A single turn carries every row of the set below to another of its rows. Some are shown first; where does it send the rows asked next?
zinip: [ 0.91, -0.81,  0.03, -1.50,  1.20,  2.64,  0.92, -1.41,  3.31,  1.08,
 -0.60,  2.50, -2.17, -1.16, -0.89,  0.89,  4.54]
fubar: [-0.53, -1.75, -1.09, -0.76,  1.65,  2.56,  0.56,  0.41, -3.14,  0.62,
  1.82,  0.35,  1.15, -1.58, -0.07,  2.25, -1.15]
Lenu: [ 2.59, -1.29, -1.27, -1.42, -0.70,  3.14, -3.36, -1.40,  2.35,  2.95,
  0.40,  0.61, -2.54, -1.57, -0.06, -0.13,  0.24]
niv: [ 1.13, -0.04, -2.45,  0.80,  0.29,  1.09,  0.61,  0.39, -1.38,  1.27,
  0.35, -1.62,  1.19, -3.29,  3.09, -0.51,  4.02]
noba: [-1.62, -0.82, -1.00, -0.26,  1.64,  2.65,  0.71,  0.21, -3.11,  0.73,
  2.17,  1.13,  1.18, -0.89, -0.20,  1.50, -1.18]
per: [ 2.13,  0.27,  0.68, -3.04, -0.56, -0.62, -1.87,  0.83, -0.79, -1.36,
 -0.07, -0.29,  2.53, -4.39,  0.51,  0.39, -0.33]
kip: [ 0.23, -2.32, -1.71, -1.53, -0.20,  2.21, -0.32, -2.60, -0.58,  1.25,
 -1.34,  0.62, -1.13, -4.12,  1.42, -2.83,  4.95]
Nev: [ 2.40,  0.03,  0.68, -2.56,  0.41, -0.43, -2.86,  1.08, -1.19, -0.45,
 -0.17, -0.09,  2.17, -4.83,  0.43,  0.50, -0.28]
mati: [-0.11,  2.71, -0.16, -1.97,  1.76, -0.62, -1.92,  0.63, -0.01,  0.41,
 -0.10,  1.82, -0.26, -1.25, -3.14,  2.48,  0.52]
ruzif: [ 1.03, -0.90, -1.79, -0.99, -1.33,  2.90, -3.59, -1.33,  1.83,  2.95,
  1.16,  2.42, -1.43, -3.10,  2.16, -2.20,  0.37]
San: [ 1.06,  0.15, -1.99, -1.03, -0.36,  3.08, -2.91, -1.23,  2.77,  3.32,
  0.87,  1.85, -3.11, -1.01, -0.16,  0.04,  0.93]
Kuge: [ 3.22, -2.91,  1.41, -1.81,  0.33,  2.76,  0.18, -1.86,  2.68,  0.21,
 -1.25,  0.59, -0.53, -1.86, -1.14, -0.09,  2.66]
sepo: [-1.89,  2.24, -1.12, -1.76,  1.56, -0.97, -2.42,  0.55, -0.91,  0.48,
  0.33,  4.25,  0.02, -3.81, -0.47,  1.23,  1.14]
Dadi: [-1.49, -1.27, -1.56, -0.51,  1.77,  2.63,  0.68,  0.43, -3.30,  0.80,
  2.18,  1.12,  1.13, -2.08,  1.02,  1.90, -0.53]
Liv: [ 1.48, -0.13, -0.08, -1.13, -0.88,  2.72,  0.72, -2.11,  0.58,  1.39,
 -0.84, -1.67, -0.14, -1.38, -0.30, -3.61,  4.04]
robu: [ 2.59, -1.50,  1.39, -1.36, -0.68,  2.85,  0.68, -0.69,  2.53,  0.43,
  0.00,  0.89,  1.09, -3.17,  1.98, -2.36,  3.36]
ran: [-0.26,  3.01, -0.37, -2.49,  0.97, -0.70, -1.04,  0.40,  0.45, -0.31,
 -0.01,  1.49, -0.48, -1.01, -2.61,  2.76,  0.92]
bavon: [-0.97, -0.12,  0.69, -0.76,  0.31,  2.09,  0.40, -2.27,  2.60,  0.73,
 -0.08,  4.75, -0.50, -0.90, -0.94, -1.97,  3.23]
Bebo: [-0.01, -2.29,  0.33, -1.15, -0.12,  2.00, -0.23, -1.93,  1.64,  0.34,
 -0.19,  4.39,  0.26, -4.20,  1.91, -2.49,  3.38]
zire: [-2.16,  1.93, -0.94, -2.21,  0.70, -1.33, -1.93, -0.23, -0.64, -0.49,
  0.27,  4.28,  0.20, -3.17, -0.63,  1.19,  0.97]
Vipu: [-0.99, -0.40, -1.45, -0.54,  1.92,  2.90,  1.17,  0.93, -2.86,  1.02,
  2.10,  0.36,  0.76, -1.22,  0.25,  2.47, -0.41]
tupa: [-1.42,  2.68, -1.56,  1.93,  0.34,  0.75,  0.97, -0.70, -0.59,  1.55,
  0.55,  0.97,  0.90,  0.55, -0.35, -1.50,  2.91]
kidup: [ 2.25,  1.05, -0.40, -3.36,  0.75, -0.26, -1.18,  1.10,  0.08, -0.71,
 -0.36, -0.98, -0.01, -3.08, -1.01,  3.43,  1.23]
gitu: [-0.59,  0.55, -1.91, -1.01,  0.32,  2.47,  0.78, -2.05,  0.70,  1.99,
 -0.82,  0.61, -2.22, -1.52, -0.28, -1.95,  5.73]
budes: [ 2.50,  1.58, -0.14, -2.70,  1.61,  0.05, -1.64,  1.75,  0.09,  0.33,
 -0.22, -1.05,  0.10, -3.14, -0.99,  3.03,  1.14]
Bef: [-0.02, -2.03, -3.22,  0.37,  1.94,  0.28, -0.37, -1.57, -1.66,  1.17,
 -1.22,  0.40, -1.75, -2.20, -0.48,  2.66,  3.91]
tukuv: [ 0.84, -2.72, -0.86, -1.67,  0.14,  2.06, -0.51, -3.53, -0.10,  1.04,
 -2.18,  0.13, -2.13, -1.80, -2.14, -1.55,  3.78]
kalis: [ 2.61, -0.72, -1.04, -1.13, -1.50,  3.32, -3.02, -0.74,  2.26,  2.80,
  0.98,  0.44, -1.21, -2.49,  1.55, -1.80,  0.10]
nam: [-0.79, -0.61, -0.87, -0.32,  1.31,  2.86,  0.98,  0.87, -3.06,  0.68,
  2.36,  0.22,  1.63, -1.36,  0.75,  1.29, -0.92]
sepad: [-0.81,  2.32, -0.47, -2.20, -0.46, -0.71, -1.54,  1.02, -0.81, -0.75,
  1.01,  2.32,  2.16, -4.73,  2.07, -0.71,  0.87]
lega: [-0.35,  2.39, -0.01, -1.60,  0.32, -0.59, -2.12,  1.39, -0.91,  0.02,
  0.98,  2.35,  2.50, -4.52,  1.51, -1.10,  0.45]
sos: [-0.89, -0.82, -0.15, -0.75, -0.79,  1.92, -0.25, -3.46, -0.19,  1.04,
 -1.13,  1.57, -0.26, -1.22, -1.30, -4.48,  3.14]
pim: [ 0.06,  0.12, -1.59, -0.56, -0.95,  2.69, -3.38, -1.75,  2.21,  3.23,
  1.10,  3.29, -2.15, -1.47,  0.39, -1.74,  0.25]
ruguk: [-0.91, -3.00, -1.62,  0.92,  0.28, -0.35, -1.58, -2.81, -3.02,  0.11,
 -1.03,  2.16,  1.09, -2.88, -0.11, -1.62,  1.11]
rila: [ 1.95, -1.10,  0.06,  0.75, -0.06,  0.66, -0.27, -1.76, -1.46,  0.38,
 -1.01, -1.82,  1.51,  0.28, -2.23, -1.09,  0.56]

mati turns into sepo
bavon turns into Bebo
Now these:
kidup turns into ran
gitu turns into sos
Vipu turns into noba
ruguk turns into niv
San turns into pim

